Rotation paths and how fast each direction turns (degrees a step):
Each turn is a multiple of 5 degrees from 10 to 175, or 0.
Rotation 1:
[-23 -8 12 -11 12 -6 -7 -4 4 23 0 -11 -5 19 8 18 -4]
[-9 5 5 -17 20 11 -8 -4 8 25 7 -3 3 24 -12 -5 -1]
[-2 -14 8 -2 15 18 -11 1 22 17 1 8 17 8 1 -7 -18]
[-7 -19 17 4 12 0 -20 -1 18 10 -9 -18 7 2 -3 13 -13]
[-12 0 3 -1 10 -7 -22 -13 15 14 -13 -9 0 26 -8 14 4]
[-19 -8 0 -4 11 3 -7 -6 5 20 -6 12 -6 28 0 -5 -16]
[-10 -18 8 -12 14 9 -10 14 7 10 11 -8 -1 16 -8 -2 -22]
[-2 -12 4 -12 7 7 -21 4 29 5 9 -11 14 16 2 13 0]
[-16 -6 11 -4 13 -2 -8 -13 15 27 -5 -4 10 14 15 16 -1]
[-12 0 14 -5 23 5 -7 -10 -2 26 -7 -9 1 16 -15 -2 -11]
[0 -10 6 -5 13 12 -20 1 20 8 -6 9 8 19 -19 -10 -13]
[-12 -23 8 3 2 1 -22 4 25 7 -8 -2 0 7 5 10 -20]
[-19 -8 1 -4 10 -6 -18 -4 9 12 -2 -23 -7 22 -1 17 -4]
Speeds:
[4 5 -1 -4 3 0 -4 1 -1 -4 3 -10 -2 3 -13 0 6] => 125
[0 -6 5 10 1 5 -3 7 0 8 2 2 -4 6 -1 2 8] => 0
[7 -8 4 1 2 2 1 7 -2 -8 2 3 10 2 -3 -3 -6] => 90
[2 0 1 9 -1 -2 -6 -6 1 -2 -12 3 -3 -3 -8 -3 -3] => 55
Rotation 2:
[-19 -17 -19 13 5 9 -5 -3 -3 -3 4 7 14 31 8 0 7]
[-22 -4 -6 -1 25 -4 12 -9 -7 16 9 0 4 24 9 -11 5]
[-27 -12 -1 2 14 1 4 11 8 10 19 -15 -3 18 4 12 18]
[-20 0 2 -13 16 7 15 -14 -5 -12 12 -10 6 17 2 23 10]
[-2 -16 -4 -20 13 2 18 16 -17 -5 7 -5 13 16 3 10 20]
[-13 -11 -20 -12 6 25 -3 4 -3 -9 1 2 18 22 9 3 11]
[-11 -4 -8 -20 17 15 5 -7 -14 17 10 0 13 16 8 -19 7]
[-19 -12 -2 -9 0 17 -9 5 4 19 28 -9 0 16 2 -1 18]
[-11 1 4 -15 3 11 6 -22 -4 0 30 -5 4 22 -5 14 6]
[7 -17 2 -14 -1 -2 14 8 -9 -1 27 3 5 26 -8 8 14]
[-4 -12 -14 -5 -1 13 2 -1 5 -20 11 8 11 38 -2 2 5]
[-11 -5 -5 -14 13 -1 15 -2 -4 2 6 6 4 34 6 -25 5]
[-23 -6 -4 -7 1 4 -1 11 16 8 12 -6 -10 27 5 -9 19]
Speeds:
[8 -3 4 -1 5 -2 4 -1 5 -6 6 -7 1 -3 -6 9 -2] => 65
[3 3 -2 -2 -8 -5 1 0 -9 -2 -1 6 -1 2 -1 12 6] => 70
[3 -8 1 1 -2 -4 0 15 1 6 3 -2 -2 -2 -1 -2 7] => 145
Rotation 3:
[-6 12 1 -18 -6 24 17 16 9 -3 -7 3 5 14 12 -12 13]
[-9 23 9 -15 -17 5 -6 2 -14 8 -9 4 11 22 6 -16 -2]
[-2 20 6 -22 0 8 14 15 4 11 -5 -13 11 1 14 -8 -17]
[2 11 5 -25 -12 -16 10 8 4 13 3 10 -6 22 15 -6 -10]
[6 29 -15 -4 11 -12 6 12 10 13 3 -2 9 14 9 -16 -5]
[11 17 -9 -23 -2 3 -1 25 13 7 -7 13 -15 12 -7 -6 -3]
[1 8 -8 -18 5 9 8 12 11 1 -2 6 15 25 0 -21 18]
[-6 18 -11 -19 -12 14 -11 17 -4 7 -18 7 15 14 -4 -9 -8]
[-7 6 13 -30 -3 15 11 10 11 11 -6 6 15 -1 13 -16 -1]
[-13 17 -3 -11 -19 -4 7 7 -1 9 -5 12 6 21 25 -6 -7]
[0 36 7 -10 6 -2 2 9 8 18 0 2 -1 -2 13 -20 -9]
[7 19 -2 -17 -6 3 18 21 8 1 1 0 -17 22 10 -2 -1]
[8 23 0 -13 5 -6 -1 7 -2 8 2 -1 7 28 -7 -24 6]
Speeds:
[1 8 -2 2 4 4 -7 4 -1 3 -5 -4 0 -10 -5 0 -9] => 130
[7 -6 4 8 6 2 2 5 -8 8 -6 4 1 1 3 4 2] => 0
[2 -1 4 -3 -1 9 -1 1 -7 -5 -3 -8 2 6 -10 -2 4] => 60
Rotation 4:
[-12 -2 -6 17 11 -10 -16 9 -16 18 -5 -6 9 17 8 2 13]
[12 15 20 9 20 -7 -10 -4 -8 10 -6 4 2 17 -9 3 12]
[0 -3 10 11 -4 -10 -15 9 -15 14 4 4 21 21 -6 -7 -9]
[-4 2 -2 15 17 -11 -13 6 -13 18 -9 -5 -1 17 15 3 14]
[6 11 26 10 12 -4 -11 -5 -8 12 -2 4 10 15 -17 5 11]
[4 0 -2 9 2 -16 -21 13 -18 11 1 1 18 18 1 -9 -7]
[-2 2 12 15 17 -10 -3 2 -8 22 -5 -2 -4 21 15 6 13]
[-1 6 16 12 7 -4 -17 -1 -12 11 -2 2 19 14 -22 3 10]
[11 5 -1 7 9 -17 -17 13 -18 11 -2 3 9 20 10 -11 -5]
[-7 -1 21 16 11 -6 -1 -2 -7 23 -2 -1 1 24 6 7 11]
[-2 9 4 12 9 -7 -24 4 -17 6 -4 -1 19 11 -17 0 13]
[16 6 9 8 12 -16 -10 9 -12 15 -3 6 3 23 12 -7 -6]
[-15 -6 17 17 3 -5 -7 1 -9 23 0 -3 9 20 -1 6 10]
Speeds:
[-8 -5 8 1 -8 4 1 -2 1 2 4 0 8 1 -10 2 -3] => 140
[1 -5 6 -8 -6 -1 -2 5 -6 -4 4 5 -3 1 3 -2 12] => 0
[0 6 2 0 6 3 -3 -5 1 -4 -3 -1 0 -5 -10 5 11] => 120
Rotation 5:
[9 -1 -13 9 24 -11 5 12 5 -9 4 9 3 14 -23 -4 -4]
[4 -9 -8 12 22 -15 -4 23 -12 2 -4 0 1 8 -19 -3 -7]
[0 9 -14 10 21 -7 12 23 -13 -3 6 4 9 4 -17 4 0]
[4 4 -6 16 22 -17 6 10 -6 -15 11 -6 -2 2 -21 0 -5]
[7 -2 -11 12 22 0 11 19 -5 -11 -4 -7 -3 14 -20 -9 -7]
[8 -3 -14 8 25 -15 2 13 1 -3 3 13 6 14 -21 -1 -4]
[2 -5 -9 13 21 -15 -2 24 -17 3 0 -2 2 4 -17 0 -5]
[0 11 -14 11 21 -6 16 20 -9 -8 7 0 8 4 -17 2 -1]
[6 0 -6 15 22 -14 5 8 -2 -15 8 -5 -4 7 -25 -3 -7]
[8 -4 -13 9 22 -2 8 22 -4 -6 -7 0 0 14 -20 -8 -6]
[6 -2 -13 10 24 -17 2 17 -3 1 6 14 9 10 -18 1 -3]
[0 0 -8 16 20 -14 3 23 -20 -2 3 -7 0 1 -18 1 -4]
[2 11 -13 12 22 -4 17 17 -5 -13 7 -2 2 6 -19 0 0]
Speeds:
[5 -9 -1 -4 2 2 -5 -1 8 2 -7 6 -1 9 -2 -6 -3] => 80
[2 -2 4 2 1 -13 -6 -9 4 -2 8 4 0 -2 -3 3 -1] => 145
Rotation 6:
[-5 15 2 8 2 11 -4 -16 6 14 -23 -9 -12 -20 -2 8 15]
[-2 3 9 8 18 11 -7 -24 -4 0 -18 -5 11 -22 -5 9 9]
[15 -9 6 5 11 3 11 -26 1 9 -5 -15 -2 -21 -11 7 8]
[-1 2 9 6 4 4 5 -16 1 21 -12 -2 -18 -27 0 6 17]
[-9 -1 0 14 8 12 -6 -17 0 12 -25 1 6 -20 -5 13 12]
[11 5 1 5 11 12 2 -24 6 2 -16 -21 1 -17 -11 9 9]
[5 6 18 3 15 0 4 -23 -6 9 -3 -6 -11 -29 0 3 13]
[-5 -14 4 13 8 5 3 -18 -1 18 -13 6 -1 -25 -6 11 12]
[3 3 -5 10 1 12 1 -17 10 16 -23 -16 -6 -15 -10 13 13]
[0 16 13 4 16 9 -6 -23 -1 2 -16 -10 -1 -23 0 7 12]
[7 -13 10 9 17 5 6 -26 -5 7 -6 -4 6 -26 -7 8 7]
[6 -6 4 6 0 4 10 -17 6 22 -12 -9 -18 -22 -7 9 15]
[-10 12 6 10 7 10 -7 -16 1 13 -23 0 -4 -22 0 9 15]
Speeds:
[1 -10 3 0 -2 -6 7 1 -2 8 8 6 -7 -5 1 -2 1] => 90
[8 -9 -8 1 -3 2 5 -2 5 1 0 -8 3 5 -8 3 -2] => 125
[-2 3 -4 -9 -8 1 3 -7 -6 -3 0 5 1 -3 -9 -1 4] => 0
Rotation 7:
[-10 -9 7 9 -16 -7 -6 -3 -18 -11 4 15 22 15 -8 8 -14]
[0 -8 0 7 -10 0 -5 15 -18 0 5 8 17 28 -17 7 -5]
[-10 3 8 15 -1 -7 -23 -1 -18 -4 2 14 15 21 -10 3 -11]
[-5 -10 5 8 -20 -9 -1 0 -14 -8 4 15 21 18 -14 8 -13]
[0 -3 1 10 -7 -3 -11 14 -16 3 5 10 15 30 -19 3 -3]
[-12 2 8 15 -8 -11 -19 -6 -16 -5 3 17 16 18 -11 1 -12]
[-2 -10 2 8 -23 -10 1 4 -11 -6 5 16 20 20 -18 4 -8]
[-4 2 0 12 -6 -6 -18 10 -14 4 4 11 13 30 -19 -3 -2]
[-12 0 5 13 -15 -14 -13 -7 -11 -6 2 19 18 14 -11 -1 -12]
[-2 -10 -3 7 -22 -9 0 10 -10 0 5 15 19 22 -21 1 -2]
[-9 5 0 14 -5 -9 -20 6 -13 6 4 14 13 25 -17 -8 -4]
[-12 -4 1 11 -22 -14 -8 -6 -10 -5 2 19 19 12 -12 -4 -10]
[-3 -7 -6 10 -19 -6 -2 14 -10 6 4 13 17 25 -20 -6 1]
Speeds:
[3 7 -3 -1 -3 -3 3 -5 -5 -10 0 -7 3 8 2 -6 4] => 0
[7 -4 -4 -3 -2 4 6 11 1 4 2 -4 -1 7 -6 1 6] => 130
